In the data rows, the value 500 means zero.
A hidden rule labels the rows of this table. It goes by one to three of the table's principal directions, not those with the most spread.
467 447 521 424 469 382 490 300 432 507 467 425 695 173 421 531 356 403 561 439 362 759 675 276 696 420 294 321 557 596 623 536 j475
616 548 441 423 578 425 495 517 516 475 605 581 518 503 529 513 613 497 489 393 440 401 564 396 365 525 502 561 376 573 465 402 j587
441 475 425 508 479 464 418 435 448 532 610 498 722 436 614 560 516 516 489 405 554 504 475 543 588 394 424 579 450 558 382 485 j475
465 571 605 439 479 553 589 595 634 435 423 567 307 603 534 472 492 488 527 644 595 365 464 577 427 543 540 560 549 379 454 556 j587
493 438 435 516 516 472 410 446 371 560 592 468 761 416 512 499 496 472 500 360 287 612 537 376 570 421 498 553 464 635 530 477 j587
424 488 513 506 436 615 588 535 583 509 464 491 404 537 516 497 453 549 483 595 609 493 420 602 517 495 488 517 545 405 447 579 j587
512 481 539 675 460 573 341 569 396 553 390 442 529 658 513 419 541 500 503 589 367 538 428 551 482 571 700 540 571 534 598 501 j587
533 493 476 515 550 484 511 403 455 433 533 466 479 354 408 532 410 417 491 526 513 605 512 430 556 487 491 458 507 553 541 519 j587
649 542 461 440 571 474 511 634 501 547 578 513 359 595 517 475 728 510 437 393 360 393 547 446 300 645 697 523 412 514 503 341 j142
387 396 477 464 405 558 508 445 435 549 578 429 721 329 632 529 436 517 515 480 599 637 467 535 659 363 372 507 486 559 441 529 j142
571 534 518 444 524 528 571 570 586 431 540 573 303 564 547 510 579 546 499 577 715 384 471 566 334 583 480 529 397 469 416 421 j142
526 501 408 522 458 414 444 490 491 554 480 444 611 409 510 480 473 486 546 472 405 561 548 402 509 444 444 383 503 535 511 510 j587
525 525 355 474 558 435 581 432 582 365 577 581 598 496 550 578 393 603 568 460 833 249 411 638 506 252 170 554 353 483 391 631 j587
519 488 480 493 541 487 553 506 531 473 501 552 502 561 435 493 438 563 543 468 498 454 499 475 447 446 373 508 438 498 507 521 j587
525 528 416 493 484 386 517 309 571 438 493 467 518 261 456 601 350 513 551 527 706 576 542 474 582 391 199 353 474 504 424 541 j587
626 566 549 496 562 420 461 452 429 568 519 403 324 350 388 532 622 362 362 428 346 687 627 360 529 725 805 327 604 544 592 295 j587
585 540 298 522 571 453 558 479 623 339 604 614 395 518 472 551 432 558 549 578 827 319 413 551 314 421 268 514 300 480 333 558 j475
524 482 300 413 549 321 502 422 472 572 681 486 718 348 509 582 548 523 475 205 429 483 598 402 547 371 341 429 386 549 409 445 j587
533 550 507 495 498 408 496 364 486 600 475 343 446 252 383 575 463 421 419 404 322 726 612 386 669 541 582 319 650 489 530 431 j142
478 520 518 433 457 512 534 565 579 466 485 573 449 520 566 461 534 477 532 589 563 445 520 472 409 545 486 499 480 468 465 516 j587
422 465 606 476 428 558 526 547 505 522 406 463 458 533 534 462 494 508 531 578 511 521 495 565 541 526 506 478 570 438 548 541 j142
554 544 590 584 505 553 493 457 514 343 290 497 416 579 476 467 415 502 567 699 665 350 424 641 541 461 450 512 575 469 687 687 j142
520 458 438 496 511 488 537 379 523 380 496 522 533 341 411 511 311 481 605 600 561 595 521 379 484 405 230 463 421 561 517 606 j587
449 555 625 491 510 537 552 495 536 443 414 497 384 540 477 511 448 453 482 578 565 431 460 612 594 501 581 541 626 406 535 580 j587
463 530 542 543 408 549 437 516 497 577 431 388 455 448 577 497 546 450 456 582 441 581 476 554 576 563 679 484 636 455 481 499 j475
479 520 488 631 519 549 543 386 546 372 346 477 480 598 431 552 317 616 543 591 768 304 340 777 644 309 286 540 556 396 568 764 j475
588 549 320 367 534 274 556 372 564 582 643 478 511 187 415 595 552 445 422 271 444 642 714 246 508 538 399 217 450 530 421 352 j587
483 511 678 606 480 549 366 419 372 482 385 445 633 484 542 491 420 441 513 587 484 604 457 553 687 467 608 573 642 604 629 509 j142
642 581 394 496 566 298 468 325 502 539 512 453 548 292 373 580 499 465 443 317 406 587 655 325 576 499 440 281 522 564 560 419 j587
564 530 326 367 567 451 667 467 668 358 653 630 352 426 488 577 513 544 505 492 796 320 506 499 330 468 246 492 295 445 336 534 j587
551 526 441 480 492 527 437 636 489 538 595 525 454 574 633 464 730 453 431 496 450 415 488 496 346 636 748 580 444 518 432 401 j587
475 527 409 524 472 497 462 577 567 523 531 510 411 601 560 510 602 523 483 527 528 379 450 594 390 548 555 553 464 402 353 508 j587
425 497 440 487 442 427 492 415 487 741 577 342 510 301 446 599 565 486 339 281 325 763 601 441 684 574 622 311 632 441 394 353 j587
364 423 632 443 350 789 549 830 546 669 502 499 309 734 652 355 706 527 451 639 241 571 433 518 294 740 858 694 537 402 405 414 j587
418 461 561 497 505 590 549 615 496 486 485 490 388 693 533 487 552 557 500 529 562 339 395 722 480 504 559 630 500 373 469 560 j142
511 507 440 476 413 400 460 327 529 596 490 443 611 187 462 546 444 457 480 457 418 801 663 259 598 526 374 262 553 580 492 428 j142
432 461 496 453 508 534 602 522 577 367 480 645 533 581 478 455 366 533 609 596 649 380 465 498 432 395 264 552 416 472 506 657 j587
652 491 363 508 563 574 527 680 559 471 580 633 351 731 490 414 677 589 495 514 440 335 470 426 123 637 567 593 283 529 478 434 j587
595 514 330 521 575 359 457 346 448 542 590 476 704 384 455 588 522 549 441 243 464 484 561 442 597 387 380 423 440 588 523 473 j587
511 462 437 501 575 457 471 521 426 507 604 573 678 606 508 494 539 546 500 334 448 403 494 487 473 423 463 589 394 572 503 470 j587
543 517 534 564 538 548 496 512 531 432 456 582 375 626 426 476 480 527 507 601 566 468 461 509 389 578 507 538 469 500 520 495 j142
428 483 714 503 549 602 511 629 440 415 419 618 523 828 558 421 521 535 540 547 567 263 399 693 501 478 589 722 522 473 619 565 j475
426 488 636 519 499 595 553 545 507 461 426 498 388 617 479 487 432 521 517 598 567 462 417 641 541 497 535 584 567 417 515 557 j587
412 449 629 461 525 602 599 668 502 507 466 616 441 766 450 396 521 533 500 495 418 414 479 518 425 567 601 577 515 438 591 517 j587
369 547 628 536 361 625 510 583 595 557 364 401 250 543 572 493 521 465 457 720 568 536 414 689 555 623 708 503 702 305 406 548 j587
608 567 366 482 537 338 364 492 470 544 644 528 640 457 632 548 685 484 458 340 507 410 559 453 424 509 548 503 390 595 383 338 j587
407 445 567 511 363 657 416 712 465 609 502 419 410 614 707 425 687 486 491 645 411 533 418 619 393 647 770 638 524 442 387 431 j475
437 449 502 441 491 577 640 577 553 589 581 487 378 510 440 504 478 556 456 449 444 606 491 474 461 539 516 488 484 432 401 429 j587
391 376 647 422 437 730 550 702 453 549 517 574 595 690 630 365 557 547 549 547 291 510 449 470 402 518 594 760 452 548 542 507 j475
515 588 481 594 436 384 417 284 513 497 404 346 521 195 485 601 338 416 492 591 680 679 514 525 744 425 433 276 668 502 477 529 j475
533 522 433 430 534 413 603 280 553 485 557 416 452 186 381 641 383 490 456 407 571 645 582 430 650 430 301 357 515 491 452 500 j587
431 488 543 500 393 456 455 452 482 556 407 401 593 319 517 477 392 418 561 572 418 701 568 402 631 465 467 349 622 514 539 532 j587
555 439 332 473 458 402 446 409 455 645 622 384 602 230 476 550 544 503 475 349 315 773 635 281 492 526 414 331 421 597 425 353 j587
477 441 484 528 514 548 459 507 443 551 556 533 579 546 457 474 524 509 475 441 322 594 515 402 462 542 547 572 463 564 511 459 j587
542 470 358 482 506 350 423 376 451 484 548 506 709 283 449 499 439 416 563 437 374 638 638 242 504 442 332 363 431 629 547 514 j587
398 436 552 536 440 583 455 524 432 546 447 453 581 551 537 463 515 489 497 523 392 536 469 558 583 501 573 564 574 478 559 577 j475
600 481 374 501 517 445 444 496 452 578 618 432 559 420 543 537 592 547 484 377 419 553 526 442 430 492 486 490 385 583 419 366 j475
482 537 677 462 583 504 609 468 524 395 381 580 380 593 352 485 412 467 498 525 544 420 528 525 574 527 503 482 599 437 673 577 j587
486 497 400 586 401 588 448 593 591 503 476 458 305 586 589 492 579 559 521 702 635 438 385 655 327 585 516 542 446 387 325 535 j587
406 490 608 528 507 518 479 558 447 537 477 502 519 623 494 478 490 480 480 479 463 493 463 583 578 510 630 549 587 458 513 485 j475
511 548 510 381 581 388 616 336 584 312 499 576 440 313 381 569 333 414 565 538 650 462 586 414 549 417 243 439 478 481 520 612 j475
465 465 604 461 586 611 570 569 464 416 539 640 497 673 451 439 495 475 491 502 429 419 466 476 443 525 587 692 465 533 584 535 j587
474 454 518 481 510 521 555 475 483 503 494 526 593 488 449 483 417 528 520 455 465 551 517 439 550 435 404 483 495 538 574 535 j587
535 472 413 550 547 611 476 685 503 474 576 654 494 802 533 397 638 553 491 516 412 318 413 491 233 577 631 702 351 529 483 506 j587
557 575 499 561 522 459 515 344 560 344 381 409 320 365 417 587 342 467 550 672 725 451 445 633 589 429 358 442 563 421 510 648 j142
478 451 452 454 455 484 503 549 492 674 568 459 508 485 498 498 633 548 428 349 322 623 587 413 463 605 563 413 484 486 450 362 j142
452 407 475 416 545 465 531 400 417 398 588 547 707 374 494 515 407 458 573 443 541 509 540 432 577 357 273 544 399 593 557 589 j587
531 541 635 489 482 493 504 588 513 628 424 474 321 550 420 447 585 467 434 486 297 653 602 381 448 720 743 365 619 471 563 317 j142
361 519 561 546 422 575 517 599 575 565 436 493 379 623 504 469 474 497 477 604 498 521 431 596 510 561 633 512 623 355 403 531 j475
533 531 315 544 449 445 436 528 586 498 560 515 547 495 619 523 510 569 560 548 653 404 438 545 372 418 355 507 376 493 296 506 j587
601 584 639 619 492 546 460 398 490 436 312 434 340 439 435 507 436 447 457 685 642 593 476 551 605 598 628 383 668 525 672 505 j142
492 540 507 435 467 461 546 558 556 649 556 444 338 428 485 527 605 474 393 421 416 634 580 433 479 655 674 362 565 428 392 317 j475
431 376 469 564 447 639 393 618 381 544 544 548 761 664 627 389 552 541 552 511 331 499 420 479 426 454 548 706 411 616 530 544 j587
Which label does each new row get?
447 416 457 485 484 641 549 581 464 582 640 484 534 548 566 501 566 567 434 427 449 536 419 548 475 494 581 643 433 512 402 453 j587
544 577 500 470 496 375 436 423 474 571 493 432 569 346 521 541 572 408 429 389 400 561 610 418 623 534 620 378 607 531 542 426 j587
565 582 557 700 452 507 340 458 498 381 248 449 515 646 610 491 444 571 600 726 786 271 342 802 561 394 429 542 576 473 592 665 j142
485 485 477 434 545 465 560 493 516 576 618 536 508 474 429 535 506 526 453 341 381 586 563 389 479 516 482 498 454 512 413 384 j475
474 482 553 475 514 454 491 492 438 611 547 422 493 418 432 520 503 453 453 388 304 685 576 405 567 556 611 435 561 513 488 367 j587
609 547 503 490 527 303 381 258 404 498 475 419 650 156 417 559 447 352 495 420 376 744 698 248 661 510 455 286 571 665 639 416 j587
631 529 332 326 555 353 568 543 585 571 717 599 446 373 486 519 683 486 438 304 404 547 691 206 258 640 483 360 309 568 374 256 j587
448 467 723 513 576 531 479 438 322 515 447 498 715 554 437 479 414 460 473 363 312 572 518 485 747 423 612 598 636 606 731 499 j587
656 583 446 566 540 407 450 318 488 407 441 370 434 291 468 601 441 468 501 551 667 493 492 568 603 438 422 398 532 530 546 536 j142
558 574 540 588 525 576 526 568 569 378 344 502 252 734 507 486 552 560 500 663 721 190 357 790 440 532 571 572 542 350 571 649 j142
541 441 289 431 545 395 592 459 533 541 617 498 605 439 442 552 488 632 526 273 481 441 552 443 455 358 207 417 329 498 442 512 j142
497 485 418 505 520 399 530 236 493 415 546 476 627 194 416 618 285 477 514 477 756 651 537 453 699 344 193 337 487 573 488 555 j142
565 533 526 481 533 531 489 496 478 357 466 484 414 516 586 514 586 455 510 599 650 292 442 659 489 500 546 609 482 481 568 597 j142
529 514 452 562 486 418 422 342 487 424 418 495 732 433 554 545 383 563 592 503 664 415 479 570 625 291 215 485 479 565 552 631 j142
472 548 534 465 469 453 504 551 573 460 448 544 400 522 520 472 503 440 542 608 567 450 527 494 436 556 512 445 528 431 463 514 j587
445 426 624 493 549 557 561 399 426 403 468 562 597 472 391 488 328 477 536 522 543 595 509 451 626 434 378 523 520 580 661 576 j142
441 575 589 611 514 561 558 485 572 459 369 418 234 601 394 556 378 519 461 628 657 425 358 765 618 492 584 508 672 301 466 613 j587
570 517 496 487 574 517 505 521 485 514 569 554 486 589 488 511 602 539 437 390 425 435 506 482 432 549 581 597 441 542 504 418 j587
631 468 535 469 623 393 509 335 368 480 538 467 594 305 321 536 412 458 498 339 358 699 643 276 590 479 413 378 468 678 685 389 j142
437 419 450 545 529 597 502 560 441 507 574 575 632 681 513 464 526 569 476 425 474 410 411 566 480 448 517 653 430 521 512 558 j587
367 453 456 576 393 553 477 441 522 474 444 408 492 431 549 538 396 509 539 657 709 528 395 684 617 420 379 477 555 397 410 660 j587
423 483 747 612 435 608 374 538 388 502 342 496 586 623 572 416 445 454 534 666 504 592 434 577 611 539 671 574 653 566 637 493 j142
540 565 638 491 552 435 548 351 519 401 404 487 399 385 395 568 356 464 511 553 672 548 537 525 637 479 407 397 592 496 582 500 j142
385 510 507 555 424 648 554 720 628 444 397 566 387 849 641 425 510 621 570 691 723 156 280 825 387 430 497 674 498 299 402 700 j587
485 461 535 586 453 510 422 397 406 566 413 395 615 389 442 492 430 470 488 498 366 708 537 432 659 494 524 404 614 568 632 517 j587
371 428 534 524 395 525 444 508 435 651 513 440 717 449 579 484 449 524 505 445 415 697 502 475 637 438 499 469 566 544 453 446 j142
540 528 453 495 469 402 486 319 495 518 421 390 627 243 458 552 403 463 511 445 441 613 594 404 689 397 365 332 593 540 603 578 j142
492 478 470 473 544 567 541 539 506 468 627 572 480 569 542 522 547 536 465 474 592 425 433 558 425 498 511 644 396 513 400 465 j587
A new table starts here. A hidden rule labels the rows of this table. It goes by one to three of the table's principal directions, not those with the most spread.
654 479 398 191 329 445 523 431 143 412 526 577 413 595 576 542 440 575 487 569 565 429 549 571 546 626 764 366 460 551 342 580 3
486 492 534 498 489 456 489 442 583 582 572 513 497 534 597 519 447 504 544 535 514 504 580 517 624 575 444 466 530 482 372 408 0
468 345 427 502 520 412 465 454 618 505 763 494 326 681 602 517 202 464 579 512 499 464 568 409 510 585 348 434 551 361 367 362 3
466 407 534 553 513 431 549 518 541 466 610 458 404 652 514 466 404 545 547 497 467 496 557 513 581 461 413 538 479 476 471 459 0
457 485 545 722 621 558 509 505 768 508 634 604 557 399 543 434 430 393 422 443 466 431 486 316 422 442 337 571 387 382 596 386 3
437 455 539 556 599 516 531 457 680 522 561 537 454 495 558 500 405 478 511 458 517 446 505 433 471 537 323 615 501 405 467 427 3
435 273 568 546 609 384 533 399 509 488 613 518 405 720 628 614 355 494 605 558 440 481 614 517 628 473 332 598 470 420 360 472 3
595 328 345 437 336 579 606 475 410 427 805 493 306 661 500 393 445 596 673 536 487 529 551 509 342 570 550 277 604 524 407 663 5
548 548 484 420 492 489 476 535 366 472 446 496 529 488 523 515 445 513 477 548 529 472 477 512 554 536 592 488 472 519 563 496 4
512 537 499 461 543 478 502 522 400 446 375 475 558 505 502 536 484 545 431 521 532 432 487 460 580 451 574 620 416 510 574 467 1
391 593 526 620 611 597 436 564 605 577 373 490 562 389 439 481 584 486 521 471 507 532 424 431 469 457 323 593 581 501 585 503 4
494 546 542 579 544 544 572 487 573 463 370 454 607 410 370 459 615 455 383 425 466 480 405 525 392 378 524 606 421 465 644 562 1
488 505 475 583 486 582 494 513 632 513 519 497 528 427 434 459 610 454 483 418 467 539 459 482 320 469 466 502 547 495 534 525 3
483 500 380 451 497 386 445 509 473 456 621 434 364 585 466 508 266 504 501 492 530 460 480 399 562 498 536 370 511 407 462 382 5
547 679 570 444 529 454 533 431 387 548 218 446 672 368 481 492 588 540 406 505 594 455 485 590 678 463 696 660 346 566 552 409 6
507 656 485 460 553 500 500 491 405 510 246 416 598 390 394 483 520 484 424 466 569 465 380 545 516 452 601 620 432 500 641 482 3
370 486 586 583 663 446 533 573 443 458 350 408 479 587 422 548 467 560 541 539 471 504 451 501 664 352 357 652 482 490 631 562 6
641 193 420 366 252 444 602 438 383 363 715 614 448 801 720 758 648 523 569 580 395 515 733 593 444 576 718 428 488 624 337 666 2
445 471 464 475 522 433 405 512 550 532 695 537 351 572 576 501 279 513 558 527 518 482 550 384 600 582 369 363 584 417 341 371 0
551 506 380 574 415 549 510 485 558 541 547 447 512 475 445 430 551 438 558 450 517 557 481 511 336 498 578 453 508 539 573 492 2
485 511 321 480 429 532 512 541 438 466 574 371 309 564 271 314 406 549 563 445 534 531 389 449 342 446 478 333 602 462 528 586 5
478 422 499 677 513 542 541 514 582 483 515 467 537 483 406 489 651 450 538 469 418 586 489 497 363 356 495 503 476 542 610 598 4
503 485 683 509 595 451 554 450 244 480  93 463 769 488 467 704 788 477 447 619 410 552 490 718 665 314 640 694 364 621 643 719 5
521 567 552 491 487 446 559 428 417 531 323 472 627 441 466 575 653 498 470 545 508 524 510 596 629 427 666 513 403 575 534 555 0
416 515 496 507 609 604 564 694 531 376 579 442 340 610 515 368 315 763 554 484 569 374 479 320 594 506 277 695 578 468 589 442 6
428 482 522 333 578 425 446 416 334 569 510 559 332 598 593 541 275 554 620 597 571 460 521 515 703 633 322 442 599 423 261 498 3
483 551 437 487 485 523 461 632 594 436 694 498 351 497 491 398 322 559 491 428 528 456 463 374 460 566 435 415 576 439 510 387 6
465 398 630 614 533 505 514 454 615 569 654 503 450 543 513 394 488 467 600 471 408 590 541 641 477 503 308 464 568 458 375 508 5
530 351 496 454 456 332 519 421 422 470 701 531 375 686 610 565 335 496 568 565 469 494 628 531 652 523 548 379 437 468 333 443 0
511 617 465 482 518 573 409 507 479 547 398 516 596 342 463 484 562 472 444 488 534 501 435 444 440 513 540 474 534 502 523 480 1
552 592 392 517 388 473 397 606 690 492 704 423 413 365 381 341 376 424 417 379 516 560 437 423 299 553 621 247 548 465 554 323 0
363 405 506 793 522 457 691 580 852 405 785 338 221 678 270 262 401 525 584 243 402 539 435 530 360 303 252 560 500 381 587 465 4
450 504 638 499 598 468 487 387 498 627 420 493 540 469 526 523 466 429 574 545 478 555 474 680 594 553 357 502 563 441 410 533 1
494 437 351 423 515 581 636 615 529 360 846 376 151 796 559 216   8 800 653 446 629 301 495 353 549 640 257 628 612 351 481 336 5
467 567 557 627 557 576 498 569 519 484 280 483 659 334 355 527 761 437 420 464 442 570 403 508 376 339 549 577 452 579 718 636 2
531 653 506 462 513 656 415 502 454 536 265 548 691 246 424 513 743 435 393 437 503 521 376 537 307 505 573 549 553 536 561 589 3
571 348 553 385 401 496 438 493 518 496 736 657 487 534 753 661 527 521 549 624 440 543 688 493 532 686 549 304 606 564 277 518 0
613 413 477 417 352 429 443 473 424 486 621 565 517 487 580 615 576 428 501 566 444 590 602 562 454 565 738 260 495 591 406 536 6
492 489 468 487 508 583 375 537 571 552 610 538 494 443 558 510 446 459 547 521 482 543 485 447 399 617 394 373 674 459 441 484 5
491 532 544 481 528 525 410 462 495 575 377 541 621 386 495 575 596 410 447 549 476 545 472 517 465 516 491 444 545 498 481 557 1
397 412 580 739 600 626 465 612 917 516 794 683 472 419 644 493 473 437 508 475 427 492 561 244 380 547 178 491 561 428 522 428 4
492 478 536 551 483 374 507 423 535 591 582 438 418 575 489 394 378 465 573 489 513 552 554 604 606 500 462 451 452 482 402 379 6
498 602 415 373 518 615 585 677 426 345 474 385 387 605 465 346 323 776 472 452 618 323 416 387 547 542 439 713 561 470 630 452 0
494 666 591 386 606 625 467 619 400 452 360 605 584 318 592 499 514 671 411 564 591 381 473 356 644 572 492 617 504 543 547 481 0
476 456 516 469 535 477 438 447 548 565 687 561 370 499 578 473 303 445 595 505 502 518 506 517 494 639 353 358 602 400 339 443 3
525 607 457 470 499 470 541 485 483 547 525 385 397 499 466 305 302 574 574 441 625 469 465 557 572 566 517 550 478 481 505 331 4
582 447 497 480 352 508 520 420 519 560 606 505 518 557 542 446 581 474 545 484 461 565 579 657 442 570 556 411 543 539 361 510 0
452 416 513 552 568 456 531 536 514 410 598 490 415 589 477 517 389 511 501 496 445 468 485 441 524 422 424 494 474 426 535 518 1
558 419 546 414 492 410 447 382 413 574 596 578 505 513 669 570 392 468 555 636 512 515 622 532 644 613 556 361 475 501 317 440 5
546 564 428 476 441 655 440 756 579 298 543 605 531 356 457 494 602 517 273 405 471 424 416 259 216 490 587 498 504 527 712 538 2
357 471 647 782 603 445 582 540 768 480 535 501 483 461 369 485 632 429 465 386 377 566 481 487 490 275 351 554 409 472 588 526 4
509 614 438 441 511 514 505 486 558 509 483 452 479 478 488 397 352 543 432 432 602 388 447 435 516 560 484 587 487 412 498 344 1
640 446 334 396 291 581 599 488 425 355 465 471 546 564 374 452 687 538 332 444 491 439 487 459 227 425 747 499 432 548 564 653 1
530 526 408 454 426 508 578 418 433 518 511 494 390 548 434 358 470 532 540 428 579 463 482 535 441 511 517 525 456 495 428 503 2
469 463 718 667 494 523 633 423 677 599 392 460 635 495 448 440 777 446 516 441 396 614 533 778 476 415 395 658 470 561 508 605 0
449 497 674 539 557 503 478 407 665 652 448 563 568 402 565 515 572 407 512 509 477 567 535 619 510 582 336 531 547 485 382 493 3
559 541 385 252 436 404 504 551 153 389 580 490 228 626 482 413 193 598 569 501 603 424 438 547 586 606 600 386 497 477 447 492 2
493 608 466 448 486 547 448 521 568 560 458 504 541 449 559 511 490 534 484 491 571 461 502 448 540 602 475 542 571 502 470 397 4
456 655 507 573 521 511 487 581 524 526 293 399 592 374 348 483 643 491 456 455 517 559 408 520 501 394 570 549 484 574 681 510 6
420 480 622 563 584 526 508 439 685 613 556 522 484 517 576 442 442 508 560 486 495 498 540 542 570 572 231 585 581 422 362 428 5
524 537 419 554 416 569 507 598 496 437 420 464 604 482 409 548 715 504 440 479 456 532 470 454 396 396 633 493 502 596 663 600 6
423 499 612 529 521 485 480 506 658 584 523 529 470 514 550 487 511 512 517 488 491 530 560 527 573 556 316 541 570 496 383 441 6
529 554 460 513 479 515 450 511 401 514 351 467 647 465 454 543 623 482 448 546 491 520 485 488 521 421 618 501 469 559 580 531 0
464 664 510 496 557 583 373 579 501 556 389 538 592 325 505 498 558 520 461 496 542 499 448 412 530 534 468 510 573 525 521 436 6
Which label does each new row get?
494 425 573 564 469 434 612 427 566 543 556 440 490 639 533 465 509 545 570 523 474 524 599 616 639 470 460 548 460 518 431 482: 0
437 571 485 618 535 595 539 602 602 497 401 393 529 464 376 441 599 528 527 430 497 538 406 501 413 421 423 615 557 533 693 551: 4
500 516 310 558 496 528 426 611 492 432 518 408 454 501 354 442 405 444 466 450 512 498 385 342 306 417 539 449 508 462 702 479: 3
459 545 670 577 538 606 600 424 905 687 734 712 422 390 787 376 401 495 620 434 597 444 609 524 545 807 166 632 544 452 315 310: 2
487 608 482 499 546 511 470 506 541 528 482 422 494 433 460 385 413 572 483 445 570 461 467 454 547 503 493 554 510 464 483 343: 0
555 504 514 343 504 460 478 463 314 447 414 514 548 551 564 575 445 534 431 546 510 424 504 555 594 539 589 550 471 473 444 497: 1
562 666 457 465 445 511 547 483 411 516 192 404 710 424 412 517 680 518 378 501 569 465 451 545 552 423 734 637 383 591 666 504: 0
531 656 486 445 539 496 491 437 334 527 219 423 648 378 372 481 553 459 407 495 549 476 372 580 524 426 645 557 421 490 606 528: 1
462 447 640 723 478 473 660 463 628 474 372 482 678 507 415 621 920 457 461 443 345 597 553 648 516 247 588 627 368 615 599 662: 6
520 691 473 486 481 572 509 545 482 531 310 428 620 363 422 462 615 538 457 469 567 497 415 528 510 494 613 562 506 564 634 490: 6
542 517 335 252 451 427 433 460 193 537 536 469 318 642 584 512 198 577 667 620 645 458 508 507 658 690 544 367 594 491 369 457: 2
375 498 728 661 690 656 571 551 678 500 275 530 720 421 516 592 778 558 438 509 408 485 482 494 532 381 258 820 529 515 622 638: 5
541 464 412 529 434 536 458 510 451 492 519 496 568 499 502 577 632 489 533 537 462 556 535 463 440 461 624 409 533 575 518 557: 6
491 518 463 527 518 404 519 518 452 431 354 388 530 554 334 476 460 449 358 471 490 461 418 475 490 334 576 568 362 453 663 494: 1
467 605 515 468 526 640 539 600 483 398 356 470 510 429 300 387 603 545 368 372 471 450 310 523 310 424 417 596 567 442 625 660: 1
462 818 408 475 565 671 430 805 714 413 310 411 550 340 359 246 313 578 175 346 672 275 276 177 352 537 367 794 483 398 877 259: 1
414 458 599 502 626 427 474 414 564 612 565 531 383 534 605 494 290 469 626 528 537 506 533 551 632 608 267 531 544 413 348 399: 2
571 510 453 474 456 476 491 405 440 526 408 513 607 443 493 549 580 411 438 507 512 500 500 528 444 480 665 491 408 519 510 504: 3
511 498 506 425 504 428 488 398 410 561 455 524 478 521 557 553 450 463 550 524 539 500 524 588 576 563 525 505 481 495 397 474: 2
730 543 360 208 252 555 616 418 121 387 276 525 619 527 485 551 742 569 385 512 570 422 500 648 387 538 941 556 384 654 519 696: 3
370 549 802 637 652 646 587 587 722 456 179 628 783 342 543 696 989 565 321 449 392 471 521 496 535 356 350 906 464 596 607 648: 4
628 618 359 145 341 324 461 245   0 586 446 526 377 557 524 553 372 483 635 537 615 500 483 789 705 663 805 230 513 501 159 518: 2
479 610 417 506 454 477 324 633 745 521 792 492 307 345 435 342 261 424 464 358 530 547 430 363 331 631 451 216 638 401 450 260: 6
521 497 593 461 512 531 555 384 504 587 395 524 594 483 582 532 574 482 530 528 514 500 527 654 536 580 462 612 506 510 436 537: 3
482 492 599 435 633 419 521 476 315 461 359 487 510 525 535 568 395 532 503 569 517 452 479 570 678 473 502 624 413 478 533 512: 3
484 583 527 481 572 399 544 505 394 480 249 350 594 554 461 541 477 587 445 538 564 441 495 525 739 393 608 716 371 535 625 409: 0
530 499 582 380 542 595 485 509 315 471 343 640 642 462 655 620 642 620 451 637 522 424 576 436 627 543 522 625 483 590 450 596: 5
471 467 574 519 563 411 440 455 479 552 514 506 486 473 495 517 423 419 518 546 467 557 501 547 561 490 461 398 489 459 445 485: 5
521 519 539 460 517 465 480 436 397 554 384 551 566 457 569 571 553 474 514 549 533 509 539 553 584 524 566 552 436 557 463 492: 2
440 645 582 640 549 581 610 611 631 482 384 410 526 379 321 330 622 562 461 386 508 517 387 534 463 381 443 635 466 538 711 535: 6
469 551 683 553 528 496 492 493 450 594 211 488 684 398 429 554 773 423 470 549 435 626 479 705 545 421 500 564 476 616 579 654: 6
326 451 692 926 610 536 671 583 886 455 435 396 582 467 257 468 864 451 470 307 298 630 442 577 370 141 321 712 436 528 732 634: 6
